In the data rows, the value 50 means zero.
Each pair is two rows. How far apart are they, by a hidden measure? 0 means very close, and 30 very far. Two or three weighted sums of its numbers give each row a place; it is the straight-line distance between the places.
np.array([50, 45, 50, 55, 54, 45, 36, 33, 30, 32, 59])
np.array([51, 47, 42, 42, 32, 50, 54, 53, 58, 57, 59]) -> 18
np.array([56, 48, 49, 50, 67, 52, 51, 52, 52, 46, 35])
np.array([42, 40, 41, 42, 28, 53, 54, 50, 48, 41, 44]) -> 15
np.array([34, 38, 45, 48, 52, 50, 54, 51, 50, 55, 32])
np.array([47, 50, 47, 53, 47, 45, 36, 26, 29, 43, 63]) -> 23
np.array([57, 61, 58, 60, 40, 52, 52, 55, 62, 57, 57])
np.array([47, 40, 41, 42, 52, 51, 54, 49, 47, 37, 43]) -> 15
np.array([44, 40, 34, 38, 44, 47, 59, 57, 63, 62, 49])
np.array([37, 42, 44, 46, 48, 54, 50, 41, 45, 42, 44]) -> 6
np.array([45, 40, 38, 45, 52, 50, 50, 40, 42, 36, 32])
np.array([47, 63, 65, 65, 53, 47, 40, 41, 36, 33, 39]) -> 14
np.array([56, 62, 59, 64, 66, 42, 27, 21, 27, 43, 46])
np.array([41, 39, 38, 43, 49, 52, 54, 63, 56, 54, 41]) -> 26
np.array([79, 65, 67, 61, 58, 52, 48, 54, 52, 47, 50])
np.array([51, 49, 48, 48, 35, 50, 56, 47, 59, 61, 44]) -> 12
np.array([58, 60, 53, 50, 36, 50, 52, 54, 59, 60, 51])
np.array([57, 62, 64, 59, 44, 46, 41, 42, 40, 34, 43]) -> 15
np.array([38, 45, 47, 49, 49, 50, 57, 60, 56, 61, 40])
np.array([50, 43, 44, 47, 66, 46, 44, 43, 46, 42, 53]) -> 7
np.array([61, 54, 55, 51, 56, 50, 55, 61, 66, 65, 52])
np.array([43, 41, 45, 45, 50, 52, 47, 47, 42, 31, 45]) -> 8
np.array([45, 38, 34, 36, 27, 49, 59, 70, 60, 64, 42])
np.array([41, 43, 39, 36, 45, 51, 55, 53, 54, 72, 45]) -> 12
np.array([64, 68, 66, 60, 54, 51, 52, 57, 62, 46, 38])
np.array([45, 45, 43, 50, 56, 51, 53, 52, 52, 59, 42]) -> 7
np.array([58, 53, 55, 57, 55, 45, 32, 21, 27, 34, 37])
np.array([99, 99, 89, 70, 54, 47, 48, 59, 63, 75, 69]) -> 23
np.array([46, 50, 54, 48, 50, 49, 37, 31, 33, 43, 55])
np.array([50, 54, 52, 51, 49, 52, 56, 52, 61, 70, 59]) -> 1
np.array([48, 39, 33, 37, 51, 50, 53, 56, 56, 48, 43])
np.array([53, 42, 41, 48, 42, 49, 45, 46, 42, 39, 52]) -> 5
np.array([50, 65, 64, 65, 63, 50, 34, 39, 34, 29, 23])
np.array([71, 69, 69, 61, 47, 48, 45, 39, 43, 52, 55]) -> 20
np.array([44, 45, 48, 41, 61, 50, 54, 55, 57, 50, 51])
np.array([50, 39, 47, 38, 42, 50, 55, 51, 50, 48, 53]) -> 7
np.array([30, 45, 47, 49, 58, 52, 50, 54, 52, 51, 59])
np.array([48, 40, 39, 47, 52, 52, 53, 49, 47, 41, 53]) -> 20
np.array([42, 44, 50, 45, 58, 51, 45, 49, 44, 38, 48])
np.array([63, 58, 54, 45, 46, 51, 51, 53, 58, 57, 61]) -> 21
np.array([55, 45, 46, 55, 71, 48, 43, 44, 33, 26, 53])
np.array([47, 53, 50, 46, 37, 51, 56, 63, 58, 57, 50]) -> 24
np.array([40, 42, 44, 45, 49, 51, 51, 58, 43, 49, 43])
np.array([42, 40, 40, 45, 53, 51, 54, 60, 53, 54, 39]) -> 2
np.array([50, 55, 56, 58, 69, 50, 50, 50, 49, 53, 44])
np.array([45, 45, 51, 48, 51, 48, 37, 28, 29, 42, 41]) -> 11
np.array([45, 58, 64, 59, 37, 49, 39, 45, 41, 34, 46])
np.array([63, 58, 54, 55, 38, 50, 53, 61, 58, 60, 51]) -> 14
np.array([55, 45, 46, 52, 54, 50, 52, 47, 48, 46, 49])
np.array([49, 46, 48, 45, 55, 50, 56, 58, 59, 53, 49]) -> 12
np.array([53, 47, 41, 47, 53, 49, 49, 56, 43, 33, 39])
np.array([34, 40, 42, 37, 59, 50, 43, 38, 38, 37, 47]) -> 18
np.array([50, 44, 46, 50, 69, 52, 55, 54, 54, 54, 58])
np.array([51, 52, 51, 42, 44, 52, 55, 67, 58, 56, 53]) -> 16
np.array([57, 61, 58, 54, 53, 52, 56, 62, 64, 72, 48])
np.array([49, 61, 64, 63, 55, 41, 27, 21, 26, 46, 70]) -> 15
np.array([52, 49, 49, 37, 67, 52, 57, 48, 61, 75, 43])
np.array([48, 41, 51, 53, 60, 53, 49, 47, 44, 53, 40]) -> 15
np.array([52, 44, 45, 47, 43, 51, 56, 51, 57, 53, 51])
np.array([60, 64, 65, 61, 66, 45, 35, 41, 37, 41, 66]) -> 8
np.array([41, 37, 39, 37, 42, 50, 57, 55, 52, 54, 50])
np.array([53, 58, 56, 48, 49, 50, 56, 49, 58, 63, 55]) -> 15
np.array([52, 44, 37, 47, 51, 52, 56, 47, 52, 48, 49])
np.array([41, 50, 50, 45, 41, 51, 52, 48, 57, 48, 38]) -> 19
np.array([55, 46, 45, 46, 70, 51, 52, 58, 51, 52, 44])
np.array([52, 38, 37, 38, 54, 51, 54, 50, 49, 49, 49]) -> 8
np.array([48, 55, 61, 65, 56, 50, 48, 46, 43, 49, 59])
np.array([51, 40, 41, 38, 43, 51, 47, 41, 47, 38, 42]) -> 20
np.array([48, 47, 45, 48, 61, 51, 57, 50, 57, 52, 63])
np.array([37, 41, 34, 41, 50, 50, 57, 60, 53, 37, 42]) -> 14
np.array([38, 46, 45, 43, 37, 53, 56, 59, 58, 45, 47])
np.array([53, 54, 62, 63, 57, 45, 38, 33, 31, 38, 44]) -> 22
np.array([56, 72, 74, 72, 49, 47, 42, 50, 47, 50, 44])
np.array([46, 46, 45, 40, 50, 51, 55, 48, 56, 50, 49]) -> 11
np.array([52, 62, 66, 64, 52, 47, 34, 37, 35, 35, 38])
np.array([45, 37, 45, 49, 50, 53, 47, 62, 44, 42, 37]) -> 21
np.array([52, 39, 39, 46, 42, 50, 53, 58, 46, 39, 54])
np.array([58, 57, 59, 44, 53, 50, 54, 54, 59, 63, 58]) -> 22
np.array([44, 47, 47, 44, 34, 51, 55, 52, 54, 57, 48])
np.array([51, 48, 51, 45, 47, 52, 54, 61, 55, 55, 55]) -> 6
np.array([72, 79, 74, 60, 54, 48, 49, 55, 62, 61, 48])
np.array([43, 46, 51, 52, 59, 51, 52, 50, 50, 49, 39]) -> 21
np.array([58, 56, 55, 52, 47, 51, 56, 56, 60, 65, 62])
np.array([42, 49, 43, 54, 45, 50, 56, 52, 54, 46, 59]) -> 10
np.array([50, 53, 52, 57, 55, 48, 44, 47, 40, 44, 38])
np.array([48, 45, 49, 53, 54, 46, 43, 38, 34, 43, 48]) -> 5
np.array([58, 42, 40, 44, 41, 50, 59, 67, 60, 46, 56])
np.array([43, 54, 53, 54, 46, 50, 56, 60, 61, 55, 60]) -> 17
np.array([52, 41, 40, 39, 49, 52, 50, 49, 45, 41, 36])
np.array([53, 45, 51, 45, 51, 49, 49, 47, 46, 36, 56]) -> 13
np.array([41, 41, 42, 35, 26, 52, 58, 52, 58, 52, 54])
np.array([53, 57, 56, 54, 44, 51, 53, 59, 56, 56, 67]) -> 7
np.array([64, 66, 65, 58, 51, 51, 53, 71, 68, 67, 50])
np.array([64, 65, 61, 52, 60, 52, 58, 53, 70, 71, 70]) -> 16
np.array([45, 36, 32, 37, 57, 52, 55, 58, 52, 53, 50])
np.array([62, 67, 61, 54, 49, 51, 58, 56, 66, 76, 51]) -> 23
np.array([46, 36, 37, 52, 52, 49, 53, 54, 52, 46, 57])
np.array([43, 44, 36, 45, 46, 50, 57, 57, 59, 60, 58]) -> 12
np.array([48, 60, 59, 56, 36, 49, 51, 50, 47, 52, 51])
np.array([42, 41, 46, 42, 53, 51, 51, 47, 44, 47, 29]) -> 12
np.array([47, 55, 54, 48, 38, 50, 56, 64, 60, 50, 56])
np.array([52, 72, 67, 60, 55, 43, 33, 36, 33, 29, 43]) -> 15
np.array([44, 48, 47, 51, 63, 50, 55, 67, 56, 55, 59])
np.array([51, 39, 38, 36, 37, 49, 54, 57, 52, 46, 59]) -> 17
np.array([38, 45, 43, 45, 45, 50, 56, 56, 59, 50, 43])
np.array([51, 45, 47, 43, 55, 52, 51, 48, 46, 42, 46]) -> 11
np.array([81, 72, 70, 60, 53, 52, 53, 47, 64, 69, 46])
np.array([50, 40, 42, 36, 31, 51, 56, 55, 58, 56, 57]) -> 25
np.array([44, 39, 39, 45, 40, 51, 52, 47, 45, 44, 32])
np.array([78, 83, 77, 65, 52, 51, 55, 66, 66, 67, 72]) -> 20
np.array([43, 42, 41, 53, 47, 50, 51, 48, 46, 30, 44])
np.array([50, 47, 41, 49, 46, 51, 55, 60, 58, 50, 54]) -> 10
np.array([76, 71, 75, 69, 69, 41, 28, 27, 29, 31, 52])
np.array([48, 38, 39, 42, 42, 50, 51, 47, 49, 45, 61]) -> 22
np.array([47, 40, 45, 37, 35, 51, 49, 40, 48, 42, 43])
np.array([51, 42, 45, 38, 61, 52, 50, 51, 50, 57, 51]) -> 7
np.array([55, 46, 43, 37, 44, 50, 56, 68, 61, 55, 52])
np.array([49, 54, 47, 49, 34, 50, 55, 59, 58, 55, 66]) -> 9
np.array([52, 43, 41, 48, 64, 52, 48, 47, 44, 37, 46])
np.array([56, 46, 48, 52, 50, 50, 45, 56, 46, 42, 54]) -> 10
np.array([53, 59, 67, 64, 37, 51, 51, 51, 54, 53, 46])
np.array([63, 77, 72, 75, 61, 40, 24, 29, 28, 44, 50]) -> 11
np.array([43, 47, 57, 60, 62, 46, 34, 27, 26, 35, 40])
np.array([44, 36, 36, 35, 49, 51, 47, 42, 39, 42, 24]) -> 21
np.array([47, 59, 60, 65, 58, 43, 25, 13, 26, 39, 65])
np.array([43, 41, 44, 40, 36, 52, 57, 69, 56, 55, 63]) -> 28
np.array([45, 40, 43, 42, 55, 50, 50, 52, 47, 51, 69])
np.array([56, 59, 58, 58, 49, 51, 53, 59, 58, 62, 46]) -> 8
np.array([56, 53, 53, 60, 64, 49, 43, 48, 42, 37, 36])
np.array([38, 51, 55, 45, 49, 52, 47, 46, 46, 41, 43]) -> 20
np.array([69, 64, 61, 65, 70, 49, 54, 67, 61, 56, 78])
np.array([44, 55, 52, 46, 44, 50, 56, 56, 66, 63, 68]) -> 20
np.array([50, 56, 55, 54, 30, 53, 55, 53, 59, 66, 42])
np.array([35, 47, 52, 44, 50, 54, 50, 58, 49, 42, 52]) -> 17
np.array([46, 41, 38, 47, 76, 48, 56, 52, 53, 54, 43])
np.array([51, 55, 59, 55, 58, 48, 53, 45, 52, 50, 54]) -> 17
np.array([47, 36, 43, 34, 43, 51, 54, 51, 54, 55, 46])
np.array([51, 37, 37, 31, 52, 52, 56, 64, 58, 61, 54]) -> 9
np.array([52, 52, 51, 59, 56, 53, 58, 45, 63, 65, 57])
np.array([41, 48, 52, 53, 45, 53, 52, 54, 55, 52, 54]) -> 15
np.array([49, 54, 56, 52, 52, 51, 38, 37, 37, 43, 33])
np.array([50, 44, 41, 41, 58, 50, 51, 53, 53, 56, 50]) -> 8
np.array([52, 46, 44, 50, 48, 50, 47, 39, 41, 34, 47])
np.array([53, 45, 51, 46, 51, 51, 53, 50, 52, 58, 50]) -> 13
np.array([53, 53, 48, 53, 48, 50, 54, 56, 55, 47, 33])
np.array([48, 51, 53, 57, 58, 50, 54, 59, 53, 55, 54]) -> 12
np.array([49, 42, 42, 45, 45, 52, 55, 45, 47, 49, 46])
np.array([69, 72, 70, 64, 55, 50, 48, 55, 55, 56, 64]) -> 9
np.array([67, 78, 71, 65, 60, 51, 49, 58, 61, 71, 71])
np.array([66, 70, 74, 62, 53, 44, 38, 41, 32, 36, 46]) -> 14
np.array([67, 65, 62, 58, 67, 52, 51, 50, 62, 70, 53])
np.array([37, 40, 42, 47, 50, 49, 46, 43, 39, 24, 45]) -> 20
np.array([48, 50, 45, 51, 55, 52, 54, 44, 56, 58, 58])
np.array([50, 41, 39, 37, 52, 50, 51, 57, 49, 43, 51]) -> 15
np.array([45, 58, 59, 59, 56, 50, 47, 36, 45, 40, 36])
np.array([42, 50, 44, 47, 46, 50, 55, 56, 54, 48, 50]) -> 15
np.array([39, 51, 51, 55, 47, 50, 46, 38, 38, 43, 36])
np.array([43, 39, 38, 44, 51, 51, 49, 53, 47, 44, 47]) -> 14
np.array([32, 35, 27, 29, 19, 48, 62, 65, 67, 69, 58])
np.array([45, 38, 39, 40, 45, 52, 53, 49, 47, 54, 41]) -> 20
np.array([45, 57, 70, 70, 54, 43, 25, 23, 26, 38, 64])
np.array([50, 44, 45, 46, 56, 49, 52, 51, 49, 39, 53]) -> 23
np.array([43, 48, 49, 44, 36, 50, 53, 52, 54, 54, 44])
np.array([63, 65, 66, 60, 58, 49, 56, 59, 62, 67, 71]) -> 9
np.array([48, 57, 50, 50, 57, 51, 61, 58, 74, 79, 58])
np.array([50, 53, 54, 57, 47, 52, 55, 48, 53, 51, 30]) -> 15
np.array([46, 38, 43, 35, 52, 50, 50, 32, 45, 42, 44])
np.array([39, 38, 39, 38, 44, 52, 53, 56, 54, 67, 35]) -> 14
np.array([47, 56, 56, 45, 58, 51, 54, 57, 61, 60, 43])
np.array([40, 55, 56, 53, 50, 52, 49, 45, 50, 54, 48]) -> 4
np.array([53, 43, 50, 44, 46, 52, 47, 46, 42, 49, 56])
np.array([43, 46, 44, 47, 41, 52, 58, 57, 55, 51, 74]) -> 4
np.array([45, 41, 46, 55, 62, 50, 41, 34, 34, 47, 49])
np.array([43, 46, 50, 54, 52, 50, 54, 54, 54, 62, 42]) -> 9
np.array([42, 61, 64, 60, 67, 45, 33, 43, 33, 43, 47])
np.array([46, 50, 45, 48, 53, 53, 60, 65, 63, 57, 54]) -> 16
np.array([43, 40, 29, 37, 42, 50, 59, 62, 59, 52, 36])
np.array([45, 38, 42, 38, 46, 51, 57, 56, 53, 46, 63]) -> 13
np.array([49, 39, 39, 53, 53, 49, 54, 38, 46, 51, 61])
np.array([50, 52, 55, 51, 36, 52, 51, 52, 50, 54, 60]) -> 17
np.array([29, 42, 42, 40, 46, 49, 51, 48, 46, 46, 28])
np.array([41, 46, 43, 45, 38, 50, 57, 59, 58, 57, 47]) -> 8
np.array([56, 46, 54, 57, 63, 50, 39, 29, 34, 36, 57])
np.array([53, 57, 58, 60, 60, 48, 46, 43, 46, 37, 39]) -> 7
np.array([42, 44, 42, 45, 46, 50, 53, 53, 51, 49, 47])
np.array([58, 62, 60, 56, 52, 49, 57, 58, 61, 59, 52]) -> 10
np.array([34, 44, 39, 46, 47, 50, 53, 57, 56, 39, 50])
np.array([50, 38, 35, 42, 38, 49, 54, 52, 54, 55, 46]) -> 11
np.array([47, 53, 52, 50, 59, 50, 46, 46, 44, 47, 39])
np.array([44, 47, 49, 51, 52, 50, 41, 35, 32, 42, 55]) -> 5
np.array([59, 39, 43, 40, 46, 51, 54, 51, 48, 37, 28])
np.array([64, 62, 68, 62, 60, 46, 40, 40, 36, 44, 37]) -> 16
np.array([45, 37, 39, 33, 46, 51, 54, 56, 49, 43, 31])
np.array([54, 67, 65, 65, 62, 51, 49, 55, 56, 44, 60]) -> 13
np.array([46, 49, 50, 57, 57, 51, 51, 69, 53, 46, 59])
np.array([48, 40, 47, 38, 46, 51, 54, 47, 52, 47, 60]) -> 19
np.array([52, 57, 59, 47, 41, 48, 59, 47, 69, 69, 66])
np.array([47, 46, 46, 47, 64, 51, 50, 34, 50, 60, 37]) -> 21
np.array([61, 61, 56, 55, 58, 49, 53, 54, 52, 45, 51])
np.array([54, 64, 74, 65, 65, 37, 14, 27, 21, 32, 73]) -> 28
np.array([42, 41, 42, 42, 35, 52, 52, 48, 43, 43, 57])
np.array([45, 37, 44, 32, 57, 51, 49, 41, 41, 36, 46]) -> 7
np.array([42, 46, 44, 56, 48, 49, 40, 38, 36, 35, 59])
np.array([45, 48, 57, 53, 54, 46, 34, 34, 27, 41, 68]) -> 13
np.array([44, 40, 38, 39, 39, 49, 56, 48, 52, 54, 50])
np.array([44, 46, 51, 50, 58, 52, 46, 43, 44, 44, 36]) -> 9
np.array([52, 37, 36, 40, 35, 53, 52, 43, 48, 42, 39])
np.array([40, 46, 40, 42, 44, 49, 49, 54, 45, 42, 47]) -> 13
np.array([60, 43, 42, 40, 56, 51, 55, 60, 55, 48, 51])
np.array([43, 46, 44, 40, 44, 51, 50, 40, 48, 51, 42]) -> 14
np.array([53, 43, 41, 46, 49, 50, 49, 49, 43, 40, 45])
np.array([55, 59, 57, 62, 59, 48, 37, 28, 33, 30, 57]) -> 14
np.array([72, 72, 67, 66, 50, 49, 49, 50, 60, 60, 57])
np.array([61, 65, 63, 58, 64, 50, 52, 53, 63, 66, 69]) -> 10
np.array([44, 54, 54, 50, 39, 50, 55, 59, 56, 50, 52])
np.array([49, 52, 52, 58, 45, 49, 43, 26, 34, 35, 31]) -> 22
